128 stands for zero in the data rows.
Here is a table of points, one per row:
34 106 104 175 90 122 80 68 98 116 168 42 98 138 160 81 200 36 209 101 50 146 140 135 137 155 136 128 180 138 93 69 144 111 158 168 113 160 132 115 144 129 85 158 163 89 60
169 140 197 119 109 129 140 131 162 111 94 108 107 158 90 125 128 117 131 119 134 119 124 109 144 69 112 170 144 89 85 38 166 141 179 111 118 91 95 137 201 40 158 161 101 82 89
114 173 148 158 202 124 169 100 162 131 154 124 202 134 128 84 129 100 118 126 171 97 134 59 126 79 158 227 120 130 91 110 116 91 123 187 74 101 114 185 111 161 63 208 155 184 218
164 78 178 78 101 116 47 141 129 126 137 94 134 150 118 166 104 151 125 185 74 93 119 109 133 103 156 180 52 185 156 161 129 109 146 223 130 134 108 174 83 191 71 125 38 82 48
114 93 85 87 126 102 113 155 172 173 112 150 158 117 127 73 117 162 174 145 113 128 142 85 147 157 184 161 104 81 93 4 45 127 140 85 131 171 155 156 137 113 80 109 113 121 153
58 135 109 142 65 43 139 77 176 36 168 108 185 104 164 145 122 129 97 87 116 147 176 116 92 185 133 114 41 183 68 141 191 158 97 78 85 111 99 126 130 134 131 62 123 146 136
147 163 163 180 123 125 109 92 136 132 216 144 126 186 98 173 110 130 153 150 170 201 132 217 200 102 15 211 96 151 91 151 71 175 113 146 78 125 129 131 184 86 118 106 122 129 84
185 231 51 116 146 74 131 146 96 189 111 120 175 214 150 122 96 105 116 128 136 132 127 131 118 131 182 134 133 171 89 95 126 188 125 111 163 63 80 53 55 74 108 147 87 158 120
140 187 108 155 76 91 75 133 178 104 103 88 166 166 60 152 131 81 159 131 182 76 152 229 61 161 95 66 51 129 129 82 181 105 127 113 152 119 205 146 156 183 160 165 160 180 135
153 174 216 122 196 77 142 148 68 130 56 103 207 110 112 180 140 145 148 120 114 108 128 102 131 181 114 181 86 103 100 116 78 162 64 153 135 119 135 141 102 182 102 61 181 105 100
128 164 119 109 150 115 184 84 240 107 118 96 76 86 138 75 108 142 148 172 100 130 164 170 95 194 121 84 251 152 90 171 139 158 84 118 149 62 141 185 82 154 154 108 45 130 140
169 140 52 146 157 33 199 183 83 133 129 171 92 144 129 136 115 91 105 137 115 167 175 165 134 48 86 166 105 116 192 132 109 46 170 106 176 147 135 188 130 158 103 69 154 144 83
112 137 128 163 129 216 128 103 87 94 155 109 152 83 189 106 93 159 116 162 142 78 175 186 30 134 86 88 64 104 79 168 153 103 132 123 103 180 101 203 77 111 113 202 184 153 66
214 77 164 166 116 88 97 158 125 74 180 188 150 96 142 87 85 137 137 59 74 129 134 149 156 91 211 90 186 171 160 138 79 125 131 145 5 83 139 186 147 118 204 134 169 95 148
130 100 55 169 131 161 134 149 159 77 138 90 116 94 153 175 175 153 245 131 86 171 156 171 75 134 122 136 176 90 134 127 159 115 169 251 145 64 103 90 156 160 88 122 79 165 120
177 77 121 138 163 171 85 53 104 159 107 187 100 160 147 108 125 88 180 115 96 96 199 207 122 142 154 98 132 189 198 99 193 145 67 62 159 195 106 127 129 161 66 84 134 90 171
67 95 223 148 96 148 158 142 186 184 61 197 87 60 205 188 144 93 196 91 160 195 135 166 175 140 156 91 128 110 181 157 179 117 143 175 157 87 106 109 71 171 80 108 156 136 123
82 167 124 129 141 126 157 161 124 114 119 128 188 133 99 103 100 102 76 197 54 128 98 147 143 93 152 143 112 132 101 144 109 115 84 112 146 149 146 132 164 90 6 229 100 149 234
159 118 108 179 93 138 123 153 170 213 141 98 146 170 110 59 166 120 111 99 138 71 130 78 83 120 63 203 154 153 87 213 90 138 189 148 164 175 116 101 114 159 128 76 108 91 232
154 118 204 108 128 89 137 86 60 135 202 132 127 35 27 152 165 95 131 130 148 40 135 120 110 124 152 189 135 127 108 167 137 90 190 86 124 93 145 73 129 75 132 124 136 148 76
171 152 126 88 117 38 94 165 127 111 87 43 63 89 167 48 115 127 151 85 140 154 112 128 122 92 127 187 128 106 138 156 103 154 72 87 123 243 173 76 161 156 128 142 127 105 134
149 115 82 164 143 129 148 65 108 94 48 44 184 92 141 161 126 143 82 204 190 146 162 153 168 134 196 108 170 114 126 172 198 208 221 127 134 185 120 188 168 124 167 139 171 74 136
132 118 84 64 159 96 23 131 144 165 46 130 60 130 72 174 142 145 97 114 89 125 152 136 117 141 98 129 106 95 120 174 81 80 172 81 43 114 88 114 136 103 112 105 111 140 196
70 134 86 49 117 130 134 85 144 71 133 168 149 110 173 118 146 78 138 139 231 126 177 145 106 102 92 107 133 121 170 110 36 148 142 66 164 70 77 113 127 225 145 255 113 37 134
154 136 130 155 184 156 142 122 112 147 65 116 82 60 96 111 124 126 218 195 160 106 37 117 124 105 93 170 39 168 137 90 106 131 117 159 103 126 62 100 129 111 196 106 139 80 189
143 142 131 132 96 156 127 66 174 151 139 115 139 170 133 52 74 195 120 190 149 155 150 79 125 181 142 81 135 127 236 129 203 66 185 140 120 151 154 154 116 139 120 209 235 176 137
28 117 171 111 168 65 137 62 123 141 203 193 158 179 118 191 69 125 132 104 159 118 66 137 98 102 173 115 195 124 176 158 130 99 145 192 154 140 131 119 71 109 151 114 115 74 137
117 22 108 90 101 175 186 141 145 172 108 173 228 153 106 109 156 141 164 130 140 113 226 152 138 162 102 129 128 116 176 159 219 69 32 128 70 108 144 64 118 89 159 177 105 67 106
102 170 168 114 80 196 93 84 118 157 86 142 94 146 114 93 185 206 109 92 178 168 166 192 149 149 176 109 80 139 66 134 167 113 136 93 141 89 137 184 142 199 107 147 100 171 128
157 112 159 180 171 156 63 182 132 97 133 85 82 126 160 219 41 109 103 135 71 136 94 64 146 118 66 143 180 154 78 93 142 98 83 87 159 98 104 74 95 123 131 162 143 132 126
143 182 149 97 185 112 86 144 125 124 78 107 123 153 156 5 178 150 68 98 90 147 63 186 147 141 133 179 129 88 140 179 130 73 121 117 178 100 82 123 123 45 105 95 122 60 119
227 93 113 31 148 154 149 129 124 58 182 160 124 90 48 158 129 68 92 76 101 176 57 116 101 149 141 126 79 168 128 167 153 169 106 197 168 130 135 101 176 142 139 152 171 125 132
129 158 192 176 121 101 160 157 148 94 120 203 164 154 99 190 158 168 153 76 120 83 102 99 108 208 111 59 164 68 200 146 59 174 122 139 139 172 129 122 145 88 84 149 151 80 83
110 120 111 116 152 137 131 69 151 97 87 84 131 129 48 57 168 142 80 73 126 145 141 54 109 86 120 50 119 188 211 110 41 116 110 163 147 118 101 121 119 105 152 94 90 229 57
103 103 170 141 96 110 105 149 125 139 164 164 102 143 122 127 18 86 100 155 213 205 125 101 39 206 127 121 186 124 171 119 100 137 100 204 106 125 137 124 179 63 144 54 121 125 137
104 153 140 110 89 52 106 138 117 101 170 164 54 160 212 116 143 128 171 163 151 83 116 35 241 206 94 46 134 173 135 193 128 79 138 184 124 116 153 116 219 92 123 128 157 111 146
184 183 26 114 178 111 124 132 166 170 142 175 158 75 131 113 181 127 144 87 130 157 70 114 153 116 114 128 119 108 73 62 181 56 132 128 96 179 161 101 57 114 161 97 92 119 154
155 129 151 95 58 115 109 121 140 136 223 152 86 59 96 158 98 145 127 125 91 113 178 138 186 79 168 53 77 78 79 108 77 178 108 222 225 136 136 110 61 68 124 111 149 132 161
149 90 159 92 63 170 89 178 109 130 158 71 213 123 170 122 141 59 77 187 158 120 129 149 156 169 133 117 184 58 217 86 163 179 175 90 78 161 60 152 94 161 160 145 99 234 161
115 80 124 89 196 87 104 53 165 144 96 176 174 132 153 71 86 141 179 99 106 100 107 53 97 29 80 88 102 69 69 178 165 167 168 78 155 133 123 148 186 121 112 119 101 213 95
128 84 60 83 103 177 153 56 117 115 107 107 65 163 169 140 106 108 88 79 161 90 103 184 147 206 127 161 178 100 67 97 112 120 99 137 88 82 125 188 119 163 86 73 211 181 86
151 113 135 133 172 137 118 130 123 164 156 34 113 167 147 168 111 135 105 96 148 129 131 89 133 71 187 111 75 59 114 164 120 75 47 150 134 104 136 132 131 129 200 115 95 108 126
193 105 87 148 45 115 193 147 44 90 169 43 172 151 93 120 158 179 142 122 123 186 80 109 121 81 85 44 101 120 94 122 107 107 141 84 130 86 107 120 65 117 70 93 142 51 155
97 90 74 175 46 105 140 159 155 182 67 112 90 136 114 59 93 106 85 93 98 69 97 118 133 56 92 154 104 98 161 123 138 190 108 117 143 58 174 153 117 97 142 106 184 146 122
93 175 170 45 95 167 124 100 40 129 120 161 98 178 168 155 132 144 164 60 58 167 203 154 87 142 84 116 179 84 116 98 176 161 159 208 115 151 98 135 132 176 199 145 112 104 170
76 113 118 136 193 158 152 169 58 156 147 64 101 89 124 105 139 140 131 75 175 52 218 149 143 156 123 101 186 145 115 98 164 120 107 132 170 143 97 132 200 163 109 67 103 147 95
24 86 121 136 107 100 167 151 123 66 85 172 94 164 19 91 109 116 93 160 128 114 70 159 154 115 181 60 124 153 16 117 171 125 93 111 115 194 71 144 116 197 139 100 109 161 114
187 126 154 178 58 80 160 74 104 159 164 197 115 73 168 197 175 141 72 171 119 152 63 58 65 155 160 111 164 108 183 74 143 123 88 116 149 100 117 162 221 152 101 126 84 116 101
42 131 116 130 193 94 130 190 94 254 115 110 187 83 155 121 153 117 76 225 66 165 98 150 119 141 124 88 101 157 108 122 69 121 179 137 126 121 183 152 141 111 204 159 149 174 148
158 131 180 206 154 142 100 122 127 114 150 185 49 124 137 123 152 86 45 93 145 89 103 91 146 105 110 29 64 71 112 129 141 184 162 175 67 134 194 131 80 135 102 130 57 77 124
136 244 149 107 114 203 105 191 210 134 131 121 111 110 106 197 195 65 144 175 134 137 151 84 108 63 178 131 125 157 118 143 136 146 88 80 97 138 131 174 125 80 141 58 172 83 77
These points spread out most along one direction. Take the direction at right angles to it along which they spread out most. Then take the direction at right angles to both along which they spread out most. Go by this last direction. How far along it is each point below, from 0 to 99? 50 is the average, and the first point above lies past it. One standard deviation of the points above along it is 16.
70 122 153 81 133 214 187 109 78 42 136 118 104 160 185 71 124 119 216 141 122 158 101 136 83 155 155 146 101 117 181 162 147 137 162 67 104 134 206 64 79 128 101 53 87 146 138 60
148 154 122 171 129 153 180 144 172 82 183 95 61 154 125 175 98 191 124 93 95 74 113 121 118 165 189 209 40 78 174 125 101 98 135 72 180 146 78 117 154 112 197 135 112 93 162 54
73 208 90 123 99 192 130 65 126 107 107 129 138 56 116 142 55 161 148 121 103 88 150 129 221 110 95 134 218 156 197 140 166 113 112 99 119 127 148 63 102 198 145 86 90 102 110 63
61 137 75 160 149 84 57 122 43 132 134 154 148 110 98 120 164 164 161 133 141 144 91 61 150 98 93 190 130 97 167 172 161 193 62 91 156 130 130 226 73 92 151 184 122 193 149 36
147 142 141 111 121 117 186 189 164 184 159 127 98 104 147 166 87 216 85 83 122 163 111 147 124 84 135 141 114 171 99 163 118 163 167 131 55 220 119 60 154 135 99 149 141 146 78 49
176 119 163 138 73 144 134 97 131 77 114 189 155 174 173 179 206 153 114 161 139 67 74 159 118 21 134 120 222 160 133 125 64 111 78 181 141 168 149 76 158 88 160 92 115 187 130 46
157 98 137 114 99 192 154 127 122 89 74 143 206 120 150 121 122 67 121 136 150 157 159 144 189 232 99 130 97 136 74 161 114 95 143 95 205 178 179 171 91 151 195 184 83 196 95 42
130 127 197 126 230 131 135 170 158 136 168 119 121 195 118 151 174 116 102 159 61 139 107 114 151 130 94 121 95 151 136 84 130 162 151 52 137 87 123 122 120 180 151 115 149 100 126 50
129 127 86 103 159 169 145 216 86 211 133 101 117 156 82 120 109 120 166 99 100 136 91 100 106 114 198 115 139 134 106 174 96 141 126 104 127 83 195 194 165 111 106 162 105 137 150 44
88 100 56 137 139 198 54 184 119 59 104 209 185 137 173 91 130 190 108 151 208 135 134 136 121 124 114 115 166 146 161 102 152 167 158 142 155 95 181 91 148 156 108 159 176 82 105 38
122 53 229 84 150 90 140 144 137 101 115 68 102 131 126 208 158 131 98 82 151 177 138 83 125 123 97 194 146 192 108 56 133 117 140 82 155 162 201 135 77 84 115 153 134 109 164 53
167 110 120 225 125 107 143 100 96 132 83 182 80 137 78 93 154 102 101 175 70 177 205 70 102 147 188 183 111 123 70 160 101 131 120 111 123 113 134 32 94 142 171 148 174 117 136 52
